(in the rows, 128 means zero)
One turn moves every row onto another: examples first, then more rows asked:
por: [120 115 112 118 138 130 158 120 118  95 137 106 106 152 145 112 204 116
 118 148  99]
ruve: [149 140 105 125 120 125 146 111 113 151 121 138 100 134 102  94 178 129
 108 124  84]
retul: [167 100 190 127 138 141 132 151 129 140 127 142 121 144 135 117 147 141
 134 118 169]
Zenat: [131 127 135 142 134 143 154 114 141 164 144 150 101 110 164 147 192 116
 109 148 143]
lak: [153 150 148 142 110 124 138 122 151 106 122 176 131 128 147 115 193 138
 131 123 131]
nured: [145  91 112 147 118 129 101 140 114 118 140 161  94 115 126 109 170 107
 141 109 139]
Lodub: [143 121 135 164 134 144 182 132 142 124 158 139 132 151 141 166 119 121
 141  89 127]
fug: [122 109 124 116 154 104 173 142 118 118 105 113 141 140  78 142 144 132
 122  93 163]
talop: [146 126 105 149 128 131 164 139 105 146 138 182 142 159 113 123 147 138
 109  83 127]
dov: [ 97  89 108 103 122 112  98 119 123  94 147 132 113 112 102 123 131 131
 122 125 113]
kif: [149 117 118 142 142  92 163 132 124 133 166 108 157 136 102 154 179 157
 120 151 129]
Bez: [115 143 110 130 146 128 108 140 133  83 106 142 137 142 163 127 147 126
 140 134  89]
Mipin: [121 119 148 132 126 117 120 148 118 119 115 146 108 138 135  64 130 159
 120 119 100]
Nulog: [108 136 122 138 141 155 177 158 116 118 165 118 117 168 157 153 172 137
 120 106 138]
bapuv: [114 118 136 124 125 132 153 134 136  92 127  78 136 132 171 127 144 132
 150 165 147]
Silu: [123 134  87 130 159 146 113 121 129 163 105 135 110 116 157 140 136 125
 108 129  95]
Koter: [114 128 131 127 157 108 172 144 113 128 115  95 123 147  81 151 141 127
 131 107 165]
zikuv: [101  82 133 124 156 141 138 137 122 142 130 109  89 130 171  96 142 146
  97 140 119]
Fodi: [123 122 105 123 147 135  93  90 133 115 134  93  81 144 117 118 126 150
 117 121 138]
vara: [130 131 141 117 132 129 137 110  96 141 146 132  85 107 121 126 120 133
  70  95 130]
Ropa: [137 101 118 125 162 158 137  98  96 156 140 113 116 101 110 135 144 141
  80 103 133]
voda: [115 118 127  99 176 158 149 134  98 150 121  79 134 136 123 126 142 148
 105 115 155]
sal: [108 121 169 130 149 135 145 110 162 165 142 109 166 126 119 119 148 145
 158 113 145]
gaviv: [123 116 157 120 141 120 139 113 100  58 146 132 111 143 145 121 137 129
  91 112 137]
Rul: [121 148 130 151 103 112 133 131 141 119 122 199 125 148 111 123 154 146
 131 111 126]
lem: [149  88 189 114 134 145 140 164 130 150 139 141 118 125 136 132 149 134
 127 124 163]
Fibu: [143 155 119 125 123  98 126 121 136 132  97 123 147  91 120 115 118 168
 114 144 123]
Zuged: [139 110 122 127 123 166 126 139 152 109 130 135  52 141 135 139 163 138
 126 123 138]
rab: [100 113 108 144 145 144 144 120 138 143 148 118 110 133 179 151 190 133
 109 116 164]
bopi: [158 113  92 172 134 124 104 108 139 137 140 112 119 114 131 102 155 153
 149 149 126]
bik: [119 140 165 130 137 137 134 129 103  54 142 129 129 146 103 126 143 144
 128 129 115]
Niv: [116 115 118 129 157 106 144 115 133 108 119  97 142 111 159 139 134 140
 114 186 141]
fada: [164 134 117 140 138 100 163 124 138 137 152 108 149 143  94 151 174 177
 116 139 128]
ragi: [124 131 124 108 135 104 111 104 130 119 149 128 151 159 147 167 106 113
 124  99 145]
rif: [124 137 121  93 127 116 118 111 142 133 144 128 138 147 140 177 102 126
 114  93 137]
Vosip: [115 124 148 107 149 127 145 145  94 107 114 146 157 154  81 110 120 141
 128 132 125]
Vugib: [151 118 126 157 129 140 173 138 137 131 157 133 147 131 144 155 128 122
 137  65 130]
Ril: [141 120 106 122 134 148 149 104 145 191 123 128 170 133 151 110 137 144
 131 117 134]
zerug: [155 114 110 126 105 122 144 112 135 168  97 144 139 103 113 105 108 144
 123 135 128]
zalu: [127  98 105 130 116 137 131 137 171 105 144 125 112 108 124 136 156 165
 141 169  99]
Vaz: [103 137 143 117 118 141 158 137 151 120 140 130 169 160 152 127 138 134
 166 157 117]
mino: [108 104 170 125 150 134 156 104 172 148 133 131 170 137 113 125 141 147
 153 126 139]

gaviv -> Niv
fada -> retul
Now these:
talop -> Vosip
Zuged -> Fodi
sal -> Vugib
rab -> Ropa
ruve -> Mipin

